128 stands for zero in the data rows.
Here are some points, one per row:
[118 166 134 113 109 190 152 166 108 163 120 111 137 138 130 083 105 130 093 138 166 115 137 159 123 098 124 073 106
 119 129 104]
[188 104 130 155 151 146 172 088 079 131 077 173 131 179 207 147 157 161 111 143 073 095 111 053 178 163 128 156 098
 070 094 094]
[084 168 159 162 086 136 136 153 163 138 080 135 149 130 156 104 205 052 148 133 152 090 164 124 233 097 135 108 205
 142 107 166]
[123 069 138 196 110 162 098 138 199 091 148 197 198 146 155 130 159 137 143 103 117 082 157 178 057 128 155 114 112
 124 108 076]
[130 128 180 181 131 164 116 126 069 148 117 096 142 151 105 183 088 093 123 179 141 136 104 095 080 066 171 214 255
 128 128 078]
[180 101 068 107 116 178 081 090 129 135 110 136 107 122 077 156 145 113 129 154 110 079 108 173 165 132 164 142 097
 161 151 134]
[131 125 145 104 206 113 141 130 131 117 163 067 095 123 095 150 120 143 164 127 165 102 124 090 089 134 099 106 180
 048 159 144]
[094 088 120 085 175 115 101 120 137 142 125 127 087 160 107 135 120 153 158 125 170 104 066 125 107 127 101 134 128
 117 093 122]
[147 093 126 112 108 137 151 080 132 154 120 121 103 142 118 132 130 115 217 194 202 154 204 112 182 127 219 129 177
 150 125 127]
[195 169 111 201 245 063 102 078 142 078 121 128 171 093 067 077 143 090 091 116 158 122 154 136 157 174 095 148 165
 181 118 125]
[093 039 146 107 162 156 164 177 116 113 109 096 151 130 125 136 158 126 123 104 135 140 154 157 168 167 183 132 187
 159 135 099]
[152 119 145 088 089 106 118 156 057 030 103 204 213 201 067 178 117 085 137 164 170 187 076 087 175 120 090 066 082
 099 124 098]
[169 189 101 119 125 112 122 144 132 135 151 134 070 161 140 108 087 123 105 166 115 180 148 140 129 124 141 178 102
 128 066 123]
[137 079 152 154 129 130 149 167 087 140 161 065 130 128 155 123 121 058 133 098 116 071 123 161 145 111 066 076 129
 138 059 105]
[106 174 127 155 150 205 081 168 146 143 113 121 129 152 177 125 159 108 189 128 169 163 144 144 141 145 149 151 140
 131 218 131]
[138 168 173 141 126 149 173 121 089 125 163 095 119 105 151 131 116 161 158 123 099 101 160 169 114 072 116 125 088
 151 074 132]
[067 114 141 115 179 156 112 073 162 112 116 132 121 167 113 114 059 153 119 106 162 097 141 082 110 146 155 125 093
 163 102 148]
[188 170 135 147 129 093 157 089 125 146 077 194 079 142 153 166 158 164 169 053 219 059 074 127 144 094 132 121 129
 136 082 134]
[110 109 133 123 098 110 090 108 096 176 133 143 123 115 144 165 151 116 099 193 114 074 083 139 167 108 106 168 090
 188 156 134]
[097 126 110 088 139 166 137 144 140 220 022 171 160 055 084 174 117 124 194 129 077 146 135 146 117 155 110 131 107
 099 126 110]
[176 125 151 125 124 154 185 143 108 123 098 102 132 116 129 118 107 087 091 125 136 135 129 114 109 165 123 113 104
 167 182 152]
[136 123 062 076 148 176 113 129 108 077 118 132 139 096 153 096 130 112 102 128 113 123 148 068 082 091 113 111 164
 142 063 131]
[087 148 084 131 134 130 112 120 107 134 144 117 130 111 125 116 199 112 097 088 127 181 101 122 181 093 147 113 166
 139 160 109]
[164 079 113 122 121 145 152 159 119 128 101 127 101 096 103 171 122 165 111 112 178 161 198 135 138 065 112 164 146
 162 141 132]
[115 163 130 122 130 156 144 151 117 106 212 193 161 120 131 141 115 113 134 141 175 152 161 159 104 100 082 191 097
 129 121 107]
[145 141 095 126 110 106 121 127 142 142 134 168 091 156 149 190 119 123 070 156 105 118 171 110 147 137 116 121 142
 128 106 125]
[206 136 117 142 205 082 125 154 160 237 120 149 255 067 090 149 087 114 153 112 057 163 151 100 133 077 127 109 127
 107 135 156]
[107 120 069 147 131 115 069 126 086 106 128 128 120 116 130 129 120 098 096 069 099 179 105 155 113 094 200 172 126
 129 152 077]
[122 061 127 121 085 080 136 109 104 103 135 122 151 117 137 055 086 196 158 112 107 167 150 168 192 080 142 157 134
 123 145 118]
[100 100 149 141 113 078 093 110 129 073 123 102 081 113 109 175 149 142 142 135 142 083 169 164 142 144 102 117 125
 087 104 117]
[114 093 110 119 135 172 147 149 151 127 167 207 117 099 137 101 142 104 150 128 112 115 121 115 164 125 092 185 140
 113 145 150]
[102 127 161 082 134 155 131 191 165 128 149 142 117 144 086 113 151 115 079 147 137 134 144 134 135 120 159 195 121
 114 033 204]
[125 127 131 136 126 148 154 119 134 101 095 137 155 144 123 119 160 196 139 170 085 146 093 136 103 128 096 131 167
 174 118 124]
[084 138 116 125 113 126 158 126 172 151 152 123 126 158 113 139 076 142 147 076 135 093 090 134 151 109 099 120 116
 176 151 127]
[101 101 125 127 100 082 096 087 113 141 137 126 134 134 185 095 142 147 157 137 092 174 136 111 126 164 132 161 145
 168 115 213]
[129 127 129 124 144 152 099 124 133 096 080 109 137 070 123 147 172 130 054 144 174 159 101 132 071 092 175 093 089
 149 098 142]
[078 143 155 171 152 188 146 127 089 096 127 163 062 087 101 113 134 144 139 146 082 148 136 136 178 082 152 111 104
 100 151 097]
[154 167 133 169 156 111 114 154 145 148 160 132 107 111 131 052 133 114 155 176 122 088 100 106 125 158 141 110 103
 118 103 057]
[149 143 165 117 068 126 080 128 110 121 141 083 112 097 120 115 154 100 143 074 099 112 108 130 121 150 144 137 117
 067 129 141]
[109 139 160 129 110 146 104 122 221 078 146 136 146 081 144 146 000 152 101 091 116 130 055 080 217 136 141 109 147
 146 135 144]
[130 149 061 109 110 120 168 151 117 136 117 109 130 128 150 153 068 110 114 140 108 082 108 193 106 148 144 090 177
 120 133 152]
[115 129 138 086 085 108 177 032 172 117 188 196 138 110 140 121 166 109 112 137 122 125 114 127 041 102 114 066 160
 104 142 109]
[110 078 121 125 173 106 084 160 105 153 129 138 103 127 064 077 145 122 109 155 086 135 110 107 130 152 155 070 124
 095 119 146]
[165 091 085 175 121 150 183 144 120 093 127 090 095 102 142 099 140 169 093 114 172 165 133 095 140 166 082 134 092
 073 136 105]
[136 124 105 149 138 177 165 076 236 108 186 119 152 103 136 162 131 116 082 152 096 116 085 166 167 122 202 129 128
 079 122 163]
[082 089 116 173 111 123 115 103 194 115 142 136 151 168 115 188 110 163 119 132 102 094 187 048 102 114 111 098 116
 145 145 146]
[110 119 130 082 085 124 125 128 174 143 168 094 152 135 120 133 151 142 113 166 131 115 164 109 145 132 095 158 142
 135 162 022]
[098 114 145 077 137 106 167 113 120 118 113 102 114 124 128 151 149 162 111 150 091 143 109 130 132 086 094 180 115
 122 140 172]
[104 166 125 147 136 149 120 150 124 107 115 060 147 134 159 144 161 178 150 175 104 114 092 083 120 151 135 123 097
 170 104 115]
[114 094 113 132 138 123 148 109 153 149 145 139 133 185 132 078 141 124 065 126 138 157 132 141 127 110 127 149 099
 115 160 121]
[120 139 137 138 107 151 110 087 071 111 164 135 144 103 112 114 112 150 142 078 129 118 163 147 130 109 134 128 130
 162 136 153]
[137 155 085 142 132 070 164 176 140 112 118 106 110 150 102 172 142 113 119 088 153 059 104 081 113 089 155 184 097
 113 175 144]
[127 155 036 114 078 111 110 159 137 141 136 127 120 114 152 118 102 177 105 154 132 087 154 099 106 137 133 086 165
 145 154 095]
[138 105 116 123 152 150 143 106 099 165 192 131 142 197 120 175 137 124 135 108 136 192 052 170 115 172 102 108 137
 181 094 130]
[156 085 119 056 162 174 089 149 115 156 146 139 098 131 200 147 129 123 101 107 148 135 159 137 131 163 119 091 114
 149 161 156]
[132 159 086 097 077 102 123 133 160 104 071 115 149 146 151 080 126 143 136 131 096 144 097 143 109 072 112 137 153
 088 108 150]
[146 133 132 171 163 132 094 167 126 153 139 131 108 159 107 105 137 177 171 135 128 136 132 112 119 060 130 092 058
 165 189 148]
[147 130 149 174 098 114 162 160 112 120 097 127 087 112 154 125 101 133 137 150 118 189 131 124 071 126 204 107 131
 200 127 159]
[173 195 155 077 096 154 117 127 112 152 151 113 106 102 080 116 154 149 086 120 130 134 147 100 135 130 127 129 109
 115 149 142]
[167 134 184 143 133 091 058 160 152 152 150 128 114 038 141 164 129 178 111 178 157 172 112 173 161 178 100 103 159
 115 099 105]
[146 132 122 132 133 087 073 105 119 168 147 173 063 199 101 118 135 124 136 087 105 142 134 149 105 116 123 125 164
 117 114 098]
[175 118 208 111 077 182 101 140 100 118 113 141 162 111 109 096 140 168 106 092 101 075 092 132 104 154 136 165 164
 147 172 123]
[096 169 095 128 137 123 095 169 137 084 112 156 087 136 142 180 123 167 175 061 132 143 133 109 110 164 106 122 153
 102 083 130]
[121 118 150 142 101 146 122 111 179 133 045 106 080 133 067 084 118 069 142 160 116 171 147 112 109 120 067 088 123
 156 111 104]
[139 122 079 118 133 102 116 139 099 095 100 137 126 134 167 132 086 082 115 123 116 101 163 176 137 134 090 134 124
 148 152 132]
[118 117 175 123 105 104 152 115 160 207 105 122 148 035 137 165 122 068 138 067 127 197 166 075 090 149 124 136 062
 150 093 067]
[076 132 173 115 141 092 157 113 127 119 132 185 077 110 129 124 109 097 098 108 130 102 115 086 091 173 122 162 147
 159 187 154]
[134 085 120 146 080 111 161 131 121 146 112 101 100 123 077 098 126 089 152 106 106 122 096 134 098 148 164 144 096
 145 130 124]
[119 152 136 120 108 109 136 106 111 064 127 151 192 181 121 195 128 122 146 132 105 146 191 162 112 186 172 090 094
 054 127 121]
[043 182 094 151 131 153 137 058 062 155 119 086 129 103 122 147 146 103 125 134 127 147 127 139 147 132 104 090 090
 138 139 155]
[069 122 135 141 115 100 104 113 117 170 118 095 131 154 181 116 045 117 089 152 185 102 114 106 145 129 163 152 083
 083 106 099]
[103 158 099 113 108 137 150 146 196 132 135 104 195 180 137 111 162 158 122 096 134 165 113 152 137 159 094 167 141
 154 103 110]
[101 154 107 119 151 142 136 138 135 111 181 086 112 137 096 122 109 135 132 089 068 109 136 101 173 109 130 101 143
 128 110 116]
[121 150 098 130 074 111 123 166 119 082 197 170 179 112 130 107 130 095 195 188 157 141 106 112 102 185 109 157 115
 133 139 170]
These points spread out most along one direction. Where along it does each point below lie, from 0 to 99? 50 is the average, and the first point above lies past it. One standard deviation of the points above along it is 16.
[152 070 140 188 088 133 107 176 128 149 090 135 103 126 129 090 115 132 100 132 149 126 099 158 099 117 076 104 132
 097 142 176] 57
[113 149 196 158 116 084 151 165 163 138 133 140 127 206 132 165 153 137 074 099 109 158 140 156 136 145 129 108 129
 095 163 152] 37
[144 142 157 133 150 170 105 099 103 096 152 152 154 177 154 117 087 091 142 145 105 126 173 158 108 119 091 135 123
 098 130 173] 38
[167 083 111 114 117 144 166 127 142 125 178 110 125 118 155 111 164 074 217 148 187 173 102 098 146 093 185 104 142
 101 129 148] 58
[181 116 135 161 128 130 058 076 136 137 130 029 131 125 169 147 146 117 136 128 136 149 127 113 104 114 062 150 116
 093 151 158] 57
[122 140 165 073 185 102 141 138 120 087 093 147 084 136 221 106 137 102 147 107 075 129 117 122 115 127 126 132 137
 111 158 093] 45
[070 143 110 200 148 120 180 107 060 193 114 149 160 079 102 087 112 192 097 152 180 116 127 150 119 180 119 113 162
 047 127 148] 56
[185 170 172 055 130 104 124 082 106 143 125 137 116 179 136 115 132 163 118 109 134 112 138 119 145 144 146 077 153
 136 143 105] 42
[169 152 125 142 125 149 190 116 150 111 095 093 077 124 069 127 107 111 169 152 092 144 137 181 111 180 118 161 117
 137 134 109] 65
[121 127 152 111 224 011 141 163 128 108 131 120 135 094 154 139 164 133 132 187 139 095 117 169 116 103 148 119 096
 169 158 116] 55
[145 118 128 113 086 100 135 159 064 146 162 106 156 131 100 115 167 149 121 091 095 069 163 084 128 173 153 135 126
 147 092 154] 49
[124 143 138 077 189 112 093 090 137 132 074 097 173 124 121 073 126 142 149 120 203 079 120 164 110 140 144 158 098
 104 119 132] 50
